In the rows, zero is written as 128.
The rows of Y fall into several groups, which share some directions, and each row is roughly a mix of its group's hidden directions.
Y:
[[ 91 118 179 149 151 138 143 102 162 172]
 [184 104  89  98 120 123 119 179 135 117]
 [100 176 116 118 116 106 179 149 157 164]
 [119  99 108 117 108 123  76  87 171 158]
 [111 132 143 109 143 119 178 148 199 130]
 [111 156  96 157 120 165 173 137 155  85]
 [141  95 105  83  92  85 160 160 137 129]
 [176  93 150 119  77 147 135 125 153  92]
 [ 85 125 174 153  88 177 124 123 128 151]
 [ 82 164 122 120 114 140 171  97 161 165]
 [178 140 114 184 107 153 120 140 148  90]
 [159 109 162 133 176 102 154 149 143 176]
 [125 128 108 151  98 130 174 186 161 101]
 [127 127  93 121 187 100 149 126 178 152]
 [134 103 141 159 150 149 195 100 160 124]
 [132 114 143 170  88 135  79  82 141 149]
 [ 87 100 119  72 171  96 114 113 127 115]
 [122  88  67 123 172 124 113 155 100 129]
 [156 109 152 113 130  77 121 139 191 107]
 [ 73 107 129 116 137 108 190 147 141 153]
 [173 150 146 152 124  73 153 147 137  87]
 [150 154  79  93 100  93 109  97 124  97]
 [158 136  94 132 141 155 176  69 112 124]
 [ 94 181 145  73 143 124 105 108 115 148]
 [147  91 144 174 133 159 142 116 109  70]
 [121  83 132 118  64  94 111 101 105 135]
 [118 125  80 147 119 109 186 157 131 169]
 [118 162 172 153 113 139 146 113 138  62]
 [150 123  85 111 144 146 184  99 167 108]
 [148 121 185 157 158 109  95 150 125 170]
 [172 187 113 132 119 138 170 139 112 161]
 [108 153  76 132 184 122 153 150 143 156]
 [177 148  84 158 143 134  99 142 167 153]
 [145 173  84 175 129 121 171 104 140 128]
 [154 169 188 126 106 103 135  90 115 109]
 [154  90 128 166 100 172 156 128 132 172]
 [ 93  58 134 103 111 146 142 115 156 106]
 [ 68 135  91 118 172 135 116 142 123 167]
 [ 93 143 128  97 121 107  99 129 135 201]
 [129 134  97 119 148 152 161  78 184 145]
 [134  99 140 193 120 151  95  89 135 153]
 [135 136  67 130 173 109 130 170 161 130]
 [ 89 104 163  98  92 143 153 119 178 141]
 [132 120 123  79 138 112  74 125 100 178]
 [134 143 147  80  92 150 113 124 176  85]
 [118 114 139 138  95 113 157 164  71 171]
 [146 183 110 140 146 159 143  80 166 140]
 [133 138  82  71 126 102 176 102 124 124]
 [140  97 169 126  91 109  85  86 159 132]
 [127 134 105 131 105 138 191 125 146 188]
 [125  60 164 103 110 168 124 131 148 114]
 [115 111  89 115 112 128  80 178 105 166]
 [ 76  87 171 141 142 116  94 148 120 101]
 [168 122 133  62  98 129 114 142 147  90]
 [104  94 123 103 100 116  79 153  86 159]
 [133 164 143 123 193 143 163 111  91 116]
 [104 134  72 110 153 155 141  93  98 165]
 [144 194 155 157 165 113 100 142 122 146]
 [177 101 139 137 151 159  96 108  80 107]
 [ 68 114 121  85 143 165 101  97 120 135]
 [101 103 136 109 135 118  54 117 168 121]
 [113 105  97  74 165 138 111 170  99 127]
 [ 97 138  93 173  72 111 152 138 110 146]
 [158 141  70 126 119 109  93 169 108  98]
 [150 112  69  64 130 139 118 133 146 114]
 [145 126 112 132 152 162  94  66 169 118]
 [171 154 163 185 109 118 136 103 119  99]
 [131 111  96 175 137 172  83 139 139 162]
 [184 127 103 150 142  86 134 168 122  93]
 [130 142  50 126 152 140 122 118  86 143]
 [154 122 123 117 111 106 143 165 179  71]
 [125 168 137 118  97 120 134  76 125  69]
 [ 96 129 122  70 170 127 168 158 143 140]
 [125 127 178  90 146 123 191 142 122 104]
 [104 122 173 124 113 120 140  87 151  67]
 [155 109 122 100 100 110 153 184 175 138]
 [ 74 143 124 107 148 131 186 128  88 140]
 [118 117 197 118  76 130 131 119 162 118]
 [110 187 131 110 173 111 161 155 106 145]
 [151 118 113 137 147 131  61 157 129 178]
 [ 82  77 142 125 127 125 157 146 123 183]
 [104 125 112 157 121 197  96 101 143 102]
 [ 99  89  80  76 118 151 137 157 115 124]
 [ 90 110 128 126 135 166 113  90  91 180]
 [124 119 199 143  96 110  95 130 164 128]
 [164 150 108 143  81 132 133  98  78  95]
 [127 147 150 178 145  71 164 129 132  98]
 [ 79 160 128 110 146 154 184 158 130 145]
 [170 135 154 176 154  73 114 118 144 119]
 [121 162 139 143  96 133 118 152 158 198]
 [138 153  90 122  66  78 141 141 129 116]
 [ 93 140 175 152 107 157 165  89 143 155]
 [170  91 121 116 134 135 165 181 160 106]
 [124 152 144 159  82 125 158 170 109 174]
 [ 75 140 126 109 152 160  98  85  95 149]
 [117 181 119 175 154 108 139 150 122 174]
 [171 129 148 136 145 104  88 185 153 150]
 [129 143 105  66 144  75 140 102 149 138]
 [182 115 118 113 108 129  73 128  81 132]
 [115 152 130 121  87 112 114 157 138 200]
 [172 117 134 142 118 140 126 131  47 127]
 [118 135 188 131  90 130 132  71 106 139]
 [108 186 159  99 110 102 172 108 117 131]
 [156 127 177 116 158 149 112  85 152  86]
 [117 187  88  94 107 103 136 155 113 105]
 [ 90 190 118 137 177  96 121 133 118 135]
 [127 136 156 186  92 173 135  99 143 150]
 [158 109 134 116 144 115 109 143  75  66]
 [146 113 126 108 183 142  99  90 118  78]
 [141 110 136 136 110 116 121 173 201 103]
 [106 113 156 125 167 127  73 106  97  89]
 [ 98  91 108  99 170 128 149  89 165 107]
 [142 136  90  91 100  88 181 146 144 111]
 [119 172 103 140  83  94 117  81 100 131]
 [151 113 141 181 145 110  85  80 122 152]
 [105 134 112 144 194 119 104 171 125 162]
 [130 195  93 122 161 135  91 114 111 145]
 [ 95 108 113  56 120 144 121 149 163 142]
 [126  83  84 105 142 131  71 115 147 152]
 [139 178 143 110 136  85 132 163  83 102]
 [137 136 118 130 174  61 137 141  91 103]
 [172 145 143 152 114 124 132 124  85 191]
 [120 167 126 154 145 155 191 112 164 144]
 [ 95 156 165 144 131 107 193 111 105 122]
 [ 85 110  91  89 140 102 135  79 154 120]
 [158 177 120 165 111 142 131 164 147 175]
 [ 95 108 118 109  86 116 188 101 112 103]
 [139  95 144 172 114 124  87 176 138 166]
 [110 135 170 159 146 148 140 132  70 170]
 [ 66 108 110  76 159 142 108 113 122 126]
 [ 69  82 122  86 136 156 119 103 132 122]
 [ 75 173 138 109 110 155 158 121  92 152]
 [137 157 141 163 101 129 178 148  74 144]
 [162 149 138 169  84  98  77 123 143 122]
 [160 189 133 134 117 139 106 130 108 184]
 [103 104 190  92 144 154 158 129  99 128]]

Each list below has two rows that fit no group; the rest each fit one group, if only roughly. Name those rows in the order they come.
    z_769: [123  97 112  76 164  99 125 135  80 154]
    z_770: [102 193 147 162 114 113 151 109 118  91]
    z_29: [147 198 115 148 115  95  86 118 121 138]
    z_773: [171 119 187  88 101 141 154 142 142 120]
    z_216: [116 119 197  84  96 114  99 131 136 124]
    z_180: [127  86 124  96 116 128 113 162 157 191]
    z_429: [180  91 109  90 113 122  82 146 113 146]
    z_408: [119 121 160 147 122  86  79  91 166 102]
    z_649: [156  85  74 104 145 146 103 143 118  90]
    z_667: [114 134 144 137 134 139 170 138  81 194]
    z_409: [ 95  92 143 109  87 173 133 107 171 137]
    z_220: [161 126  70 121 109 141 128  77 161 108]

z_773; z_408
    z_97: [121 121  63 137 122 148  76 159 103 129]
    z_624: [114 106 132  61 150 143  84 128  97 147]
    z_750: [173 137 175 170  94 114 154 111 113 150]
    z_215: [112 147 135 150 134  78 173 167 165 151]
    z_453: [103 145 162 135 187 100 162 118 141 164]
    z_702: [135 135 151 165  99 131 126 121 178 188]
    z_714: [103 187 149 132 134 105  95 165  91 133]
    z_638: [ 55 119 144 127 161 101 151 103 119 150]
    z_37: [110 147 193 153 110 136 172 143 158 118]
    z_994: [112  80 181 131 101 143 144 127 105 173]
    z_204: [105 148  77  81 147 162 137 136 130  86]
    z_823: [148 167 124 103 156 131 159  76 150  89]
    z_371: [147  97 119  93 107  98 107 178  85 110]
    z_531: [121  69  99 109 101  95  95 115 117  95]

z_702; z_994
    z_904: [143 171  89 107 149 147  82 146 122  86]
    z_275: [113 151 151 187 135 109 164 130 124 179]
    z_377: [103 130 177 145 127 141  98 163 116 186]
    z_316: [126  67 126 118 100 114  92 176 148 111]
    z_141: [106 168 134  82 137 127 164 153 114  77]
    z_255: [ 97 162 153 167 115 135 154  79 106  95]
    z_938: [154 152 153 112 134  77 188 106 138 119]
    z_99: [131 111  97  98 125 143 127 200 104 158]
    z_21: [118 175 150  97 138 100  78 139  87 143]
    z_44: [129 106 105 196 107 135 165 135 151 160]
    z_611: [ 80 160 112 111 138 151 174 136 165  96]
    z_244: [113 169 108 150 160 104 116 187 154 149]
    z_492: [166  61 152 143  94 119 143 113 114 106]
    z_15: [155 104  98  83 106 125  83 167 146 105]

z_99; z_611
    z_53: [181 153 115 133 142 174 150 115 156 169]
    z_395: [118 167 139 114  97 138 200 141 127 102]
    z_782: [ 62 132 113 123 121 129 144 149  71 151]
    z_713: [108  53 115 128 129 154  97 132  96 114]
    z_991: [102 154 133 145 113  81 139 174  95 169]
    z_281: [143  78  95 168 135 165 113 115  95  99]
    z_821: [130 152 189 132 181 139 147 127 135  89]
    z_853: [114 159 150 144 172 136 185  85 121 133]
    z_775: [190 121 130 119 129  82 138 149 177 122]
    z_272: [152 139 101 145 137  62 153 158  91 123]
    z_479: [141 123 158  98 152 123 133 178  83 172]

z_713; z_272
    z_139: [114 155 138 118 186 150 132 102 185 137]
    z_229: [186 102 145 164 108 127 126  92  87 118]
    z_221: [ 77 118 104  85 178 152 111 136 151 131]
    z_740: [128 159 114 124  85 121  78 146 184 139]
    z_478: [142 108 145 101  72 104 134 138 119 188]
    z_192: [102 157 102 101 147 133 114  97 186 164]
    z_263: [120  76 123 142 108 155 168  81 155 108]
    z_755: [146  65 105 107 143 131 159 128 151  83]
    z_433: [ 98 123 133 132 127  95 112 121  79  62]
    z_132: [125 118  97 113 136 133 137  54  83 117]
    z_723: [133 113  73  87 112 102 148  87 158 114]
    z_54: [ 83 160 116 149 171  94 154 154 154 107]

z_221; z_478
    z_763: [ 87  79 155 160 108 131 114 149 175 125]
    z_808: [177 166 118 152 102 112 184 111 139 135]
    z_651: [ 93 134 120 130 163 113 145  66 111  85]
    z_436: [155  61 142 118 133 144  73 141 117 122]
    z_536: [178 175 141 148 105 111 172 104 107 139]
    z_988: [ 91 104 162  79 121  95 164 135 159 140]
    z_665: [167 165 112 175 111 151 175 115 115 109]
    z_498: [140 130 114 132 150 127 118  92 144  47]
    z_555: [136 201 151 161 131 113 118 115 130  88]
    z_223: [126 149 154 115 182 107 188 113 120 152]
    z_228: [133  63 144 171 118 162 146 137  96 127]
    z_900: [104  79 136  83 127 143 116  96  81 149]

z_808; z_536
    z_812: [110 112 105 108 134 134 127 204 114 167]
    z_185: [118 184 147 106 123 112 134 143 125 195]
    z_972: [112 143 142  56 128 117 177 111 108 124]
    z_923: [185 146  94 125 123  98 153  96 112  89]
    z_473: [150  82 160  68 143 105 103 123 130 107]
    z_342: [145 105  84 101 143 123 130  66 115  92]
    z_924: [ 92  99  96 129 173 121 162 103 171 143]
    z_910: [128 178 150 126 108  88 185 115 116 151]
    z_196: [161 127 115 138 178 151 155  86 162 159]
    z_73: [130 164  87 110 100  86 124 105 176 150]
    z_654: [149 120 171 156 123 140  81 153  75 118]
    z_442: [145 131  99 154  97 156 157 103 190 144]

z_924; z_910
    z_625: [147 115  74 121  87 110  85 154 123 161]
    z_288: [166 116  81 159 116 104 149 140 157 175]
    z_828: [159 145  93 154 121 129  80 180 154 146]
    z_211: [ 90 130  79 147 145 164 117 154 152 171]
    z_115: [ 99 194 168 142 116  93 120 135 112 147]
    z_631: [140 160 185 164  89 149 149 155 142 130]
    z_956: [127 198 153 125 160  93 124 106 100 128]
    z_943: [112 139  80  95 126 159 123  95 185 119]
    z_543: [145 138 162  62 117 129 104  94  93 138]
    z_349: [175 120  91 166  90 153 113 101 106 107]
    z_301: [169 198 118 159  91 135 126 123 135 123]
    z_339: [ 63  92  95 122 139 167 118 125 145 149]
    z_902: [ 90  87 119  93 104 105  98 148 149 171]

z_631; z_943
    z_757: [156 123 188 182 123 109 128  99 150 124]
    z_323: [130  83 137 150 159 144  68 111 113 163]
    z_386: [147  79 155  62 134 105 138 137 136 107]
    z_765: [152 124 157 108  96  79  99 142 167  92]
    z_218: [143  62 150 116  78 143 114 148 149 135]
    z_510: [110 152  80 103 111 106 133 193 114 123]
    z_661: [173 112 128 148 114 147 183 180 116 136]
    z_620: [153 112 145 201 113 133 140 107 100 158]
    z_499: [120 157 202 153 133 137 111 131 139 167]
    z_86: [142 145 126 135  80 161 122 158 193 128]
    z_109: [120 134 125 157 116 179  61 143 134 104]

z_218; z_499
